In the rows, zero is written as 128.
Named moves come first, each a turn or a mirror and shown by rows before and after it. Which of them, in which order, take the first row of each pair that follows to the second? Write the first one first, as in the answered first pair.
J129:
[156 116  87  94 110 139 108 125 173 155 190 100 102 132 188 119] -> [147 160 123  91  98 122 113  36 134  91 117  91 107 131 136 103]
[108 131 113 171 129 125 135  74 130  78  56 112 117 141 117  83] -> [113  83  71 164 148 142 121 175 167 154 146 123 113 134 171 102]
[ 90 156 114 147 122 150 143  57 137 144  59 114  97 112 107  73] -> [103 110  77 151 140 164 135 141 167 208 140 122  95 109 156  97]
J123:
[127 168 154 114  94 125 152  21 105  92  77 129 166 105  86 117] -> [142 165 167  81  98 108 150  42  86  85  88 148 177 113  81 134]
[175 154 159 118 136 146 120 127  80 156 131 143 132 122 133 140] -> [166 165 132 152 127 154 114 105  98 162 118 124 120 125 140 109]
[141 126 155 115 124 103 127 110  99  96 109 132 134 143 112 134] -> [127 126 136 139 120 109 128  91 116 101  96 114 126 140 120 113]
[126  99 123 116 127 134 110 138 126 111 119 137 135 136 147 160] -> [114 104 110 143 128 146 110 118 138 113 109 123 130 136 149 145]
J91:
[129 168 114 106  69 183 151 121 168 202 149 134 127  88 135 118] -> [133 117  71 180 115 146 135 140 157 136  77 104 110 175 160  57]
[ 92 147 101 153 104 154 115  67 134 131 114 104 116 120 139 114] -> [ 99 148 115 147 106 146 118  59 125 103  89 105 122 127 129 120]
[131 142 144 101 109 109 135 121 131 130 115 167 129 114  97 145] -> [116 132 104 130 111 131 135 139 158 168 141 152 122 106 127 128]
[124 108 136 158 154 136 123 116 152 145 129 126 106 125 126 129] -> [129 113 156 144 158 116 120 109 139 122 108 128 112 138 115 139]

Between the rows of a pair lie 2 to 3 moves.
[ 75 168  83 161  84 129 110  52 116 140  85  89 127 138 143 102] -> [ 80 155  78 144  87 151 110 113 144 208 163 107 127 107 168 136] : J91, J91, J129
[112 181 135 121  91 142 139  62 124 112  91 105 122 121  99 106] -> [139  95 100 147 156 107 109 182 133 101 118 109 107 191 156 106] : J129, J123, J91
[126  89 109 124 152  95  94 168  91 159 118 151 152 141 164 154] -> [120  91  81 150 148 107  93 155 114 171 113 145 134 133 180 135] : J129, J123, J129
[162  90 125 141 133  93 148 156  87  81  65 175 100 167 104 144] -> [153  72  72 190 131 117 138 184 131 137  96 158  88 164 145 120] : J123, J129
[131 132 166  88 124 112 135 131  95 115 142 154 141 117 100 167] -> [130 103 112 128 136 131 120 177 137 163 182 133 118 129 156 141] : J129, J91
[ 91 137  73 161 128 132 130  55 150  97  90  84 120 104 123  97] -> [105 106  59 132 140 141 116 147 175 161 189 112 125  84 159 142] : J91, J129
[137 104 114 115 149 116 119 196 146 175 166 142 150 122 193 152] -> [136 108 127 100 145 123 119 192 146 181 171 152 156 109 183 160] : J91, J91, J91
[105 134  94 169 131 147 144  70 152 144 111 114 113 136 141  84] -> [145 122 167 115 158 101 145 108  95  74  95 147 140 165 112 129] : J129, J91, J123
[131  84  97 148 148 109 109 214 144 137 149  99 117 165 171 100] -> [142 120 160  65 127 112 129 210 113 131 181 143 149 127 129 166] : J91, J129, J91
[138 157 236  89 120  92 131 108  79  62  66 148 141 154  66 145] -> [ 95 114  83 215 123 175 102 151 201 198 135  88  91 139 177  78] : J129, J123
[106 160 123 154 147 142 140  55 118  78  72  89  93 136 100  84] -> [105 121  63 185 158 168 128 122 170 151 133  81  80 126 157  84] : J123, J129, J123
[107 217 117 120  91 188 184  63 107 182 103 115  93  97  69 137] -> [107 147  50 168 124 192 159 160 156 234 160 104  78 132 144 117] : J123, J91
[142 104 133 131 168  98 123 182 116 118 131 141 151 161 149 127] -> [147 137 173  91 144  96 137 145 100 105 126 155 162 134 113 150] : J91, J129
[139 147 160 103 136 115 115 103 107 100 101 135 135 134 105 135] -> [119 148 122 155 134 143 117  85 137 125  93 111 118 128 124 104] : J129, J123, J129
[119 139  98 145 106 166 135 108 154 167 163 108  90 103 150 108] -> [118 142 113 157 111 149 134  72 135 105 107  93  83 123 132  88] : J129, J91
[110 103  77 152 139  75 116 104  55  65  82 110 156 179  86  89] -> [ 95 127  49 126  98 153 122 123 121 213 211 127 154  82 119 126] : J91, J123, J129
[140  85 143 135 154  99 126 148  96  85  94 132 125 185 110 106] -> [105 129 100 173 109 158 139  83 141 147 106 102 107 132 116  71] : J129, J91, J123
[163 106 142  88 122 100 136 224 107 126 158 145 140 129 137 175] -> [132 143 125  98  84 150 151 165 137 182 179 134 132  72 131 166] : J129, J91
[119 149 140 117 111 141 137 122 138 168 155 143 136 100 117 146] -> [124 160 148 127 114 123 128  90 120 111 105 137 131 121  92 129] : J91, J129, J91
[160  96 199 144 164 114 120 169 111 133 123 136 145 140 121 158] -> [152 137 210 135 132 138 138 105 109 134 112 138 152  96  91 158] : J129, J91, J129
[116 165 126 134 118 154 142  89 124 118  83 111 117 130 119 102] -> [114 163 112 141 117 162 140  93 141 143 105 104 119 127 121  99] : J91, J91
[116 143 109 142 121 163 131  96 155 176 145 121 116  85 124 117] -> [126  93  93 148 152 133 114 162 144 154 150 122 111 133 155 112] : J123, J91
[184  88 167  65 162  88 134 209 103  98 157 156 168 176 134 163] -> [121 191 140  86  74 185 168  55 151 171 162 125 157  65 108 125] : J123, J91, J91
